In the data rows, 128 means zero.
Here are some points, one per row:
[ 99 140 112 180 156  91 101 129 121 170 120 118 124  81 136 138 111 164 152 121 206 125 133  92 140 101 153 147 172 105 106 143 151 134  75  76 125 115 147 142  98 132 132 108  72  92  96  74 110 113 111 105 150 155  73 139 127 169 162  80 122 103 190]
[125  93 147  97 151  88 157  54 151 126 142  93 137 136 161 159 142 114 180 143 121 133 178 157 188 166 125 159 108 120 146  91 128 145 170 194 100 149 144 162 146 153 138  97  51  89 129 128 134  74 170 138 125 104 127 170 137 129 204 109  78 130 121]
[141 201 104  83 141 127  91  97 126  80 133 165 130  94 162 172 175 125 131 114  97 127 119 108 115 127 161 141  90  88  95 189 148 126 192 116 150 150 156  38 131 175 123 160  99 156 199 159  72 121 118 130 122 146 127 120 142 114  92 100 159 169 152]
[151 141 127  89 141 129 102 165 136 136 102 185 100 124  61 107 120 137 125 136 159 125 170 226 100  70 188 138 112 100 179 158  97 132 159  97 137 200  72  95  89 144 174 149  89 128 138 117 165 148 103 125  88  81 143 159  83 135 135 169  73 120 142]
[162 169  98 158 144 126 102 172 166 176  58 188  94  74 150 164 142 121 115 103 114 122 159 157 154 128 149 111 108 164 107  88 143 118 143 162  84 134  85 147 184 112  62 171  65 137  86 155 122  92 140 134 170 104 144 130 188 137  66 115 158  91 120]
[145  85 169 143 152 114 145 124 160 115  20  83  92 118 161  89 110 137 121 165 100  82 173 114 143 162 114  87 146  92 101 124 138 161 115 105 139 175  93 148  64 148 107 133 178 147 153 136  94  99 103  97 141 122 162 124  80 109 105  86 136 145 142]
[149 165 168 201 129  79 114 122 115 101 172 172 203  97 187 164  87  90  75 179 141 154 108 175  95 133  48 131 112 131  99 117  96 161 149 105 154 160 121 150  99  53 139 141 126 168 147 189 164 147 111 103 109  95 174 185 112 210 139 174 121 121 159]
[210  97 124 133 104  94  95 154  93 142  86  97 114 162 150 166 110 133 156 145 139 202 118  77 136 117 113 159 136 102 164 166 150  40 155 110 114 132  85 142 188 151  88 168 150 149 142 123 144 147 131 144 133 161 145 193 122 117 171 129 146 132 107]
[127 116  49 120  77 128 125 117 184  94 193  71 127  87 158 138 126 101  83 101 142 160 142 177  75  86 122 130 103  89 168 114 160 149  67  86 119  93 126 152 139 139  69  90 162 129 114 138 163  95 133 124 131 133 145 106 116  75 139  72 122 126 136]
[ 77 113 126  96 146 134  52 125  87 159 135 114 109 153 114 140  71  88 152 136  87 100  84 123  91 192 148 102  94 117 158 124 124 110  85 154 142 201 124 111 133 163 158  75 107 141  99 181 158 132 116 104 175 164 151 105 164 151 110 120 115  96 143]
[122 187  97 144 112  94 130 120 152 120 148  99 112 145  98 124 102 101  82 127 111 169 140  64 132 188 158  94 138 134 142 122 126 138 180 151 123 186  75 160 142  64 130 125 137  75 145 113 103 183 106 173  75 123  39 123 138 109 113 124 178 139 151]
[118 126  95 153 114 155 123 112 124  75 124 153 127  99  68 129 160 179 183 137 106 167 145 139  97 155 121 170 111 159 135 149 134  72 175 116 161 148 144 195  42 106 114 133 164 168  80 143 147 104 151 102 122 105 111 137 151 109 100 153  93 104 130]
[106 146 131  98 108  85 160 191 159  80  87 206 142 153 118 137 154 141 166 187 129  89 118 104 118 104  77  99  95 120  92  81 137 122 108 124 172 134 123 145 174 143 127  59 156 153 122  86 161 128 125 143 131 154  82 144 136 120 111  98  94 184 110]
[ 74 100 123 119 137 104 110 156  58 147 113 151  76 104 196 104 204 145 107 136 144 137  98 132 156 137  98 160 103 116 204  99 111 147 142 112 135 157 149 107 111 102  98 130 152  80 135 139 136 130 181 146 112 131 139  52 147 141 128 139 118 119 142]
[ 83 158 149 124 126 107 143 140 155 146 103  98 116  89 162 123 137 108 151 106 154  72 155 148  90 119 107 130 104 183 161 183 162 106 104  99  66 137 177 179 130 129 121 132 119 153 153 151  78 169  61 171 128 146 130 145 147  89 157 172 111 143  58]
[ 81 121 133 101 111 149 104 123  72 113  81 105 181 138  82 192 170  96 129  66 165 111 133 152 132 129 154 101 181 102 105  93  75 131 133  94 171 102 140 153 169  94 163 130 177  79 146 116 101 101 106  93 122  88 182 145 186  95 153 145 178 151 132]
[142 194  69  87 141 156 123 146 145 165 143 101 161  97  85  87 133 151 130 146 113  81 105 117 190  89 139 135 152 111 127 183 119 142 165 107 114 164 134 189 134 123 114  98 146 157 131 177 189 121 168 103 154  58 127 105  80 197 164 163 125 173 121]
[ 76 156 151 145 134 141 127 142 135 100 111  86 117 129 136 123 122 169 147 118 109 101 124 195  85 132 133  80 119 109 156 124 130 152 138 151 161  69  92 122 164 157 102 158 148 141  93 151  69 144 177 137 138 191  67 164  84 155 159 203 162 126 121]
[176  61  96 141 125 108  82 138 179 120 171 150  67 165 143 101 125 150 134  76 115 124 113 124 143 163  45 111 178 131 136 174 157 123 138 108 130  61  84 140 153 141 176 106 116 116 154 141 104 145 128 109 115  76  91 149 179 150 113 134 129 134 118]
[ 85 115 160 128 107 173 113 153 159 107 121 106  76  99 117 184 164  70  51 157 134 122 175 118 125 140 121 117 121 142 129 168 125  91  98 145 110 102 179 126 139 146 157  81 116 153 137  83 147 125 167 107  77 143 125 140  59 154 110 145 186  87 118]
[145  65  90 109 116 170 201 109 123 116 136 114 164 133 202 126 133 126  93 117 137 113  80 103 131  60 127 108 133 111 166  95 122 115 168 127 148 181 144 153 138 129 177 102 101 134  83 103  75 168 113 133 184 106 149 101 151 148 114 125 125  63 119]
[ 66 137  90 153 142 128 132  78 166 199  92 144 150 145 113 159 147  96 149  90 142 178 109 148 129  46  65 155 126 128  84 146 111 147 105 152 141 133  95 210 136 168 164 174 144  74 196 126 108 169 181  86 154 158 171 101 106  99 100  94 109 103  91]
[158  72 115 146 111 105 181 125 112  87 124 159 169 133  37 162 144 158 118  54 125 132 145  89 123 123  92  79 167 126 156 111 126 158  98 152  65 201 174  74 144  88 144 166 117 114 138 150 112 110 154  62 131 191 132  96 133 141 159 156 112 145 136]
[128 122 236 153 150 187 102 123 125 141 113 173 119  94 151  99  83 141 125 110 138 148 104 115  91  82 163 151 134 144 144 130  95 165 162 135  93 125 125 117 108 126 143  79 138 143 159 115 156  93 154  95 158 129  78 115 164  71 180  95 170 148  99]
[105 118 130  34 177  78 107 130 180 153  47 115 112 136 152 109 113 148  91 152 113 173 120  97 107  57 145 121 150 156 131 118 172 126 116 175 176  80 169  93  94  60 155 126 135 141 102 167 125  89 117 128 115 134 152 152 105 107 112 136 100 144 110]
[131  96 159 116 150 142 146 161 151  59 101 142 147 123 120 103 132  92 174 141  92 182 168 106 119 137 144 150 105 120 107 143 123 118  85  91  83  69 131 114 139 133 132 140 146  51 109 199 128 204 116 163 169 100  98 124 120 170 136 119 148 128 124]
[176  89 129 219 117 140  69 128 134 209 120  89 190 116 107 101 175 104 141 184 102 110 163 104 109 128 150 143 104 129 167  83 158 197 140 126 138  99 168  94 159 159 151 145 162 137 143 108 106  89  85 120 121 122  98 122 111 121  88 152 100 129 117]
[193 123 135 167 133  94 109 177 158 124 149 163 162 215 157 139 114  99 167 110 176 128 116 198 174 146 206  93 108  84 107 140 133  85  99 167 124 122 179 148  98 106  96 109 147 129 145 132  83 110 141  95 111 128 105  56  73  87 138 153 137 107  92]
[108 156  70 133  98 146 132 162 154 128 153 138  51  81 150 148  64  98 210 146  80 124 139 128 143  98 139 127 147 135  89  96 138 122 156 161 105 119 141  78 117 112 163 184 160 160 166  95 112 134 112 156  97 128 180  99 155 136 177 137 150 124 170]
[156 127  98 129 164 113 164 161 143 123 167  98 138 156 127 142 183 167  67 111 124 144  83 132  63 163 171 147  88 178 100 149  95 116  63 168 101 117  97 108 100 138 140  89 176 109 179  66 111  74 118 163 188  99 162 129 109 133 154 165 116 122 146]
[132 144 153 159 153 110 160 108  84 121 161 105  97 103  99 154 131 142 123 148 144 124 116 153 163 132 133 140 173 163 147 155  84 138 183 169 110  74 112 108 146 119 135  56 145 123  85 118 116 156  70 107 155 169 160  95 105 121 106  50  65 144 129]
[ 63 100 142 134  76 141 124 152  72 146 114 116 150 167 138 157 108 156 100 152  96 112 123 136 105 153 111  78 118 121 104 178 187 147 156 149 134 125 142  95 128 115  82 181  73 100 125  85 182 147 126  99 147  63 124  82 138 122 165  97  91 107  98]
[ 97  91  98 159 125 146 163 145 104 135 159 152 149 142 109  92  97 131 153 132  91  89 117  92 104 128 143 148 122 119 145 144  56  98 130 128 142 100 150 134 117  90  71 112  61 126 124 122 130 144 167 133 114  96 168 216  85  87  63 133 146 191 181]
[154 180 107 133 181 158 118  81 165 136 158 143  94 136  63 119 137 107 110 179 134 127 141 112 137 143  97 127 154 151 129  72 152  95 133  75 181 125 125  68 122 122  69 119  95 134 149 124  83 173 158 154 155 121 170 110 153 118 186 114 158  97  79]
[161 158 164 147 115 129 157  81  89 143 139  93 129 101 154  92  98 152 133 140 188 106 205 137  65 107 143 158 148  99 104 146 158  80  98 180 155 138 122  84 147 132 170 111 148  86 120 111 158 118 169 134 122 126 141  80 175 159  70 143 136 183 105]
[125  74 200 107 112 114 107 167 157 136 154  76 168  86 120 101 140 137 130 109 167 156 109 161 177 160 177 124 137 187  73 141 129 143 130 105 167 158 125 113 141 136 145 144 115 177 120 109 138 172 193 152 140 169 140 105 161 108 123 107  97 151 177]
[147 129  88 123 102 172 119  80 112 121  74 113 169 150 145 128 113 111 124  57 145 128 117 134 176 112  99  83  91 178 179 123  60 136 103 166 144 121 161  77  54 144 100 124 150 136 134  84 165 157 113 156 129 142 117 134 160 202 130  88 120 147 125]
[153 126  80 141 159 170 151 124  83 125 148 138 119 149 115  81 178 139 166 171 152 138 107 131 136  90 130  74 130 130  89 183 161 183 109 132 103 122 117 171 101 112 128 112 124 146 106 166 148 112 156 159  57 144 179 214 172 118 118  99 136  71 111]
[182 125 129 115 130  67 158 129  47 112 120 159  84 151 135 104 116  75 141  73  60 120 178 152 133  83 130 173 139 178 149 171 172 143 109  94 195 100 128 169 146 120 152 165 111 172 163 129 135  86 140 180 159 140 113 110 105 130 136  96 170  97 116]
[ 82  76 111 101  72 117 171  43 112 159 143 189 127 173 110 128 135 163 154 181 157 130 109 155 157 152 173 151  84 149 125 118 152 123 119  74  79 100  87 117 130  73 135 141 148 179 134 148 151 131 105 104 126 135 115 160 107 151  81 146 191 144 121]
[178 174 126  54 183 160 141 113  95  93 107 128 103 123 151  89  88 167 137 119 137 126 130 122 108 165  99 137 117 159 134  97 134 148 101 114 111  73 182 156 198 138 125 141 140 136 162  91 156 195 113  84 118 130 126 129 101  89  96 167 116  74 181]
[122 132 188 120  85 156 140 118 188  98  85 105 124 141  72  88 120 116 133 131 170  80  62  91 156 138  73 183  95  45 110 131 128 133 117 151 134 110 101 139 157  71 110 143 106 126 130 150 127  63  84 188 119 148 113 116 123 123 118 137  91  81 140]
[182 145  97 135 150 125 132 147 135 109 144  93  89 186 128 193  85 138  78 131 110  90 106  89 126 150 132 191 115 128 107  91 104 162 150  71 116  93 124 154  79 166 172 185 103 124  73 135 143 147 144 146  94 160 131 109 159 112 132 143 148 178  92]
[108 119 122  97  79 123  99 141  75 120 131 132 192 130 140  84 129 113 106 156 105 127 110 160 154 135 110 201 217 135  94  87 121 111  97 183  63 154  85 132 109 181  95 121 103 134 101 135  62 125 125 111  73 125  80 122 126 120 149 100 105 110 117]
[107 141 155 162 117 135 160 125 142 152 177 119 134 137 161 117 129 160  93 153 116 135 178 107 193 107 144  88 171 128 122 114  88  94 107 119 176 130 139  96 123 199 128 148 147  95 155 177 190  78  63 120 160 159  84 146 147  70 105 187 116  91 140]
[127 144 162  91 170 186 163 144 155 215 201 170 114 148 125 135 154  98 115  60 103 147 139 100  90 184 112 116 136  88 103  83 155 100 172 119 133 130 118 146 136 137  99 171 157 137 100 118 114 129  89 140  79 143 110 144 120 181 149  84 115 156 143]
[111 162 176 109 116  84  90  82  99 118 159 145 142  98 125  99 110 131 146 107 129 181  89 121 168 134 107  81 127 130 141 124 152 139 116 125  87 153 136 119 118 188 154 135 122 114  33  69 118  88 127 172 144  77 175 115  80 100 115 139 145 146 106]
There is one direction along which these points spread out most. Take the direction at right angles to it along which they spread out most. Go by this last direction. For each point below, how far along it does it lie, from 0 to 99? The average is 50, and the first point in the table lies past the average. One standard deviation of the points above along it is 16.
[149 165 168 201 129  79 114 122 115 101 172 172 203  97 187 164  87  90  75 179 141 154 108 175  95 133  48 131 112 131  99 117  96 161 149 105 154 160 121 150  99  53 139 141 126 168 147 189 164 147 111 103 109  95 174 185 112 210 139 174 121 121 159] 1
[162 169  98 158 144 126 102 172 166 176  58 188  94  74 150 164 142 121 115 103 114 122 159 157 154 128 149 111 108 164 107  88 143 118 143 162  84 134  85 147 184 112  62 171  65 137  86 155 122  92 140 134 170 104 144 130 188 137  66 115 158  91 120] 61
[156 127  98 129 164 113 164 161 143 123 167  98 138 156 127 142 183 167  67 111 124 144  83 132  63 163 171 147  88 178 100 149  95 116  63 168 101 117  97 108 100 138 140  89 176 109 179  66 111  74 118 163 188  99 162 129 109 133 154 165 116 122 146] 54
[108 156  70 133  98 146 132 162 154 128 153 138  51  81 150 148  64  98 210 146  80 124 139 128 143  98 139 127 147 135  89  96 138 122 156 161 105 119 141  78 117 112 163 184 160 160 166  95 112 134 112 156  97 128 180  99 155 136 177 137 150 124 170] 65
[145  85 169 143 152 114 145 124 160 115  20  83  92 118 161  89 110 137 121 165 100  82 173 114 143 162 114  87 146  92 101 124 138 161 115 105 139 175  93 148  64 148 107 133 178 147 153 136  94  99 103  97 141 122 162 124  80 109 105  86 136 145 142] 57
[182 145  97 135 150 125 132 147 135 109 144  93  89 186 128 193  85 138  78 131 110  90 106  89 126 150 132 191 115 128 107  91 104 162 150  71 116  93 124 154  79 166 172 185 103 124  73 135 143 147 144 146  94 160 131 109 159 112 132 143 148 178  92] 64
[132 144 153 159 153 110 160 108  84 121 161 105  97 103  99 154 131 142 123 148 144 124 116 153 163 132 133 140 173 163 147 155  84 138 183 169 110  74 112 108 146 119 135  56 145 123  85 118 116 156  70 107 155 169 160  95 105 121 106  50  65 144 129] 50
[193 123 135 167 133  94 109 177 158 124 149 163 162 215 157 139 114  99 167 110 176 128 116 198 174 146 206  93 108  84 107 140 133  85  99 167 124 122 179 148  98 106  96 109 147 129 145 132  83 110 141  95 111 128 105  56  73  87 138 153 137 107  92] 56
[ 85 115 160 128 107 173 113 153 159 107 121 106  76  99 117 184 164  70  51 157 134 122 175 118 125 140 121 117 121 142 129 168 125  91  98 145 110 102 179 126 139 146 157  81 116 153 137  83 147 125 167 107  77 143 125 140  59 154 110 145 186  87 118] 59
[178 174 126  54 183 160 141 113  95  93 107 128 103 123 151  89  88 167 137 119 137 126 130 122 108 165  99 137 117 159 134  97 134 148 101 114 111  73 182 156 198 138 125 141 140 136 162  91 156 195 113  84 118 130 126 129 101  89  96 167 116  74 181] 62
[122 187  97 144 112  94 130 120 152 120 148  99 112 145  98 124 102 101  82 127 111 169 140  64 132 188 158  94 138 134 142 122 126 138 180 151 123 186  75 160 142  64 130 125 137  75 145 113 103 183 106 173  75 123  39 123 138 109 113 124 178 139 151] 64
[ 63 100 142 134  76 141 124 152  72 146 114 116 150 167 138 157 108 156 100 152  96 112 123 136 105 153 111  78 118 121 104 178 187 147 156 149 134 125 142  95 128 115  82 181  73 100 125  85 182 147 126  99 147  63 124  82 138 122 165  97  91 107  98] 45
[105 118 130  34 177  78 107 130 180 153  47 115 112 136 152 109 113 148  91 152 113 173 120  97 107  57 145 121 150 156 131 118 172 126 116 175 176  80 169  93  94  60 155 126 135 141 102 167 125  89 117 128 115 134 152 152 105 107 112 136 100 144 110] 54
[131  96 159 116 150 142 146 161 151  59 101 142 147 123 120 103 132  92 174 141  92 182 168 106 119 137 144 150 105 120 107 143 123 118  85  91  83  69 131 114 139 133 132 140 146  51 109 199 128 204 116 163 169 100  98 124 120 170 136 119 148 128 124] 62
[125  74 200 107 112 114 107 167 157 136 154  76 168  86 120 101 140 137 130 109 167 156 109 161 177 160 177 124 137 187  73 141 129 143 130 105 167 158 125 113 141 136 145 144 115 177 120 109 138 172 193 152 140 169 140 105 161 108 123 107  97 151 177] 50
[176  89 129 219 117 140  69 128 134 209 120  89 190 116 107 101 175 104 141 184 102 110 163 104 109 128 150 143 104 129 167  83 158 197 140 126 138  99 168  94 159 159 151 145 162 137 143 108 106  89  85 120 121 122  98 122 111 121  88 152 100 129 117] 60
